In the rows, 128 means zero.
One turn moves every row onto another: examples first, then more rows asked
mabu: [138 135 150 133 114 112  93 117 119 107 108 149 119 127 149 135 101 136
 123 127 137 128 129 107 114 109 100 106 151  94 157]
Relo: [104 123 127 129 109  86 103 104 124 114 142 139 136 100 140 112 119 129
 120 171 114 115 164 122 108 150 110  83 153  97 133]
Nufud: [117 103 145 110  81 131 112 145 148 118 155 152 134 127 141 139 128 127
 129 145 119 100 163  97 134 134 110 126 135 110 133]
Sep: [150 111 129 115 101  88 116 139  99 137 147 135 133 124 126 135 143 134
 103 154  96 130 174 129 127 167 117 105 128 102 147]
Zaz: [102 133 144 110 111  88 102 121 138 111 127 147 135 122 123 119 112 143
 113 175 119 106 152 116 117 135 101  86 170 105 139]
Fata: [137 129 145 123 124 130 113 122 140  97 116 109 125 103 167 147 131 137
 121 160 112 132 155  99 113 145 102 108 127 119 114]
vefar: [133 121 109 158  99 119 112 133 152 107 103 133 124 129 138 143 117 162
 124 152 109 142 151 118 109 165 117 123 122  77 126]
vumid: [125 146 145 119 126 126  92 127 127 101 119 160 135 124 125 141 121 138
 120 153 135 135 118 110 123 104 121 102 149  82 155]
duf: [134 117 122 109 115 102 109 140 117 144 153 129 128 124 122 121 119 125
 103 171  85 131 169 121 124 162 114 105 128 122 149]
Vak: [105 125 130 114 102  88 112 115 117 123 136 143 136 116 152 117 101 128
 124 159 128 111 161 141 110 149  99 101 158 103 145]
Gilo: [125 106 147 113  97 139 116 129 138 103 118 105 119 109 153 141 145 146
 112 148 112 136 174 101 127 162 108 106 134 105 123]
pemig: [147 107 144 113  81 136 128 147 137 118 148 157 135 118 136 158 119 136
 134 149 118 109 132  93 129 139 110 108 122 120 130]
Vara: [133 116 138 120 120 141 110 145 144 113 116 118 123 108 166 134 134 147
 114 158 110 125 167 100 119 152  97 100 122 105 105]
gepi: [132 124 123 155 100 131 113 135 144  97 117 135 109 113 138 138 118 156
  99 136 113 150 143 118 109 173 111 122 126  73 147]
Rivuz: [142 126 115 155  99 112 111 118 152 100 122 137 134 125 140 151  95 152
 107 152 109 132 152 124 101 170 118 121 132  78 131]
dabu: [126 118 131 115  93 102 124 126 118 145 144 131 138 129 129 129 135 135
 107 181  78 135 164 111 124 177 101  98 145  89 153]
dar: [158 136 146 124 110 131 109 135 111 133 123 144 131 135 131 153 154 132
 112 148  96 159 132 100 136 147 116 109 125  70 161]
lef: [132 137 143 132 108 110 144 128 147 112 128 173 143 126 131 129 107 125
 116 152 105 143 161 126 149 150 106 135 108 108 142]
ved: [143 120 122 124 102  99 121 125 119 142 144 135 124 138 114 135 131 133
  95 161  77 137 175 117 122 158 119  93 121  89 156]
dukuz: [134 105 128 113  81 139 136 146 147 116 147 154 132 126 135 132 119 145
 123 153 122 109 147  94 135 124 105 110 131 119 123]
dibu: [129 132 130 135 107 120 127 125 153 106 133 174 132 123 125 112 112 137
 127 143 112 145 152 124 144 135 107 142 107  93 129]
zan: [163 123 139 125 105 133 100 141 102 137 105 121 136 140 122 152 124 130
 111 135  91 139 140  95 140 145 120 114 130  93 147]
pata: [153 113 145 132 110 135 103 133  93 132 111 128 135 114 121 149 126 141
 112 144 100 155 134 105 133 129 113 116 116  98 169]
sutez: [120 126 123 127 105  82 106 121 125 104 142 158 129 112 138 109 104 132
 123 155 140 119 145 124 118 152 117  92 164 114 139]
Liro: [142 135 129 120 118 127 121 138  96 121 114 139 135 134 119 151 141 140
 120 156  91 161 130  96 135 142 123 109 130  70 159]
Bep: [109 139 131 150 107 119 128 140 148 107 131 170 128 125 136 118 114 127
 116 142 118 130 148 111 137 138 104 152 120  99 156]
Vobo: [128 120 134 102 108  93 113 139 112 131 139 138 127 130 119 131 130 140
 110 170  71 134 164 112 120 174 101  89 144  82 136]
Bal: [116 134 149 119 106  86  95 111 147 113 146 154 129 120 143 114 123 132
 109 168 121 112 153 118 111 142  93  90 169  99 140]
gosi: [128 131 146 124 110 127  92 125 118  99  94 150 131 124 150 141 106 125
 131 133 130 157 123 127 123 120 109 103 150  96 145]
sanu: [121 135 146 130 102 113 100 125 124 101 109 157 124 121 150 145 128 125
 130 140 133 125 121 114 109 103 103  85 152  97 144]
Memip: [121 141 149 133 105 131  98 113 132 109 111 150 138 118 136 141 127 136
 125 158 137 139 109 109 122 111 109 107 154  90 164]
Mup: [144 135 149 127 106 144 118 130 102 138 104 143 138 124 119 147 127 125
 113 138  97 140 127 102 144 128 111 104 116  78 159]

mabu goes to pata
sanu goes to Mup
Zaz goes to vumid
And these:
dar goes to dabu
pemig goes to lef
zan goes to duf
dukuz goes to dibu
Nufud goes to Bep

One turn moves every row onto another: examples first, then more rows asked
R: [133 132 142 168 143 103 134 116 132 121 188 105 127 117 141 129 101 164
 120 155 132]
U: [116 111 158 153 114 134 159 141 124 134 154 124  98 124  93 149 139 152
 135 136 153]
J: [129 108 126 163 106 132 150 137 117 165 172 114 132 105  99 128 137 161
  99 152 115]
P: [113 135 143 149 143 102 116 128 152 161 188 131 144 120 108 147 122 176
 146 130 124]
Y: [120 119 133 171 118 134 155 116 142 132 176 147 120 116 129 130  93 141
 136 106 128]
H: [151 121 132 141 137  95 138 137 145 136 169 106 119 111 137 131  96 166
 105 144 146]
M: [135 137 147 146 120 121 151 114 127 151 173 142 102 116 128 124 100 144
 129  93 137]
K: [121 129 131 150 144 124 139 122 134 142 155 137 117 113 129 115  99 126
 133 104 124]
T: [111 126 151 147 122 141 149 135 133 119 163 128 107 131  96 130 147 145
 143 152 133]
D: [128 123 140 161 111 126 145 129 104 166 188 105 129 106  96 128 143 163
 103 140 111]
Q: [113 117 143 143 117 110 121 109 153 166 169 149 130 123 124 132 125 182
 145 151 139]
S: [126 104 148 146 120 102 131 108 137 126 184  98 116 113 140 126 103 176
 115 134 150]
A: [124 136 152 140 134 129 151 155 130 130 165 117 106 125  84 146 143 145
 135 130 136]
F: [120 109 131 145 110 130 136 128 115 162 175 105 130 105  98 113 146 159
 103 143 111]
L: [121 117 146 160 137  97 128 130 137 182 157 137 130 113 115 158 114 177
 137 136 148]

Y goes to M
U goes to A
And these:
L goes to P
J goes to D
S goes to H

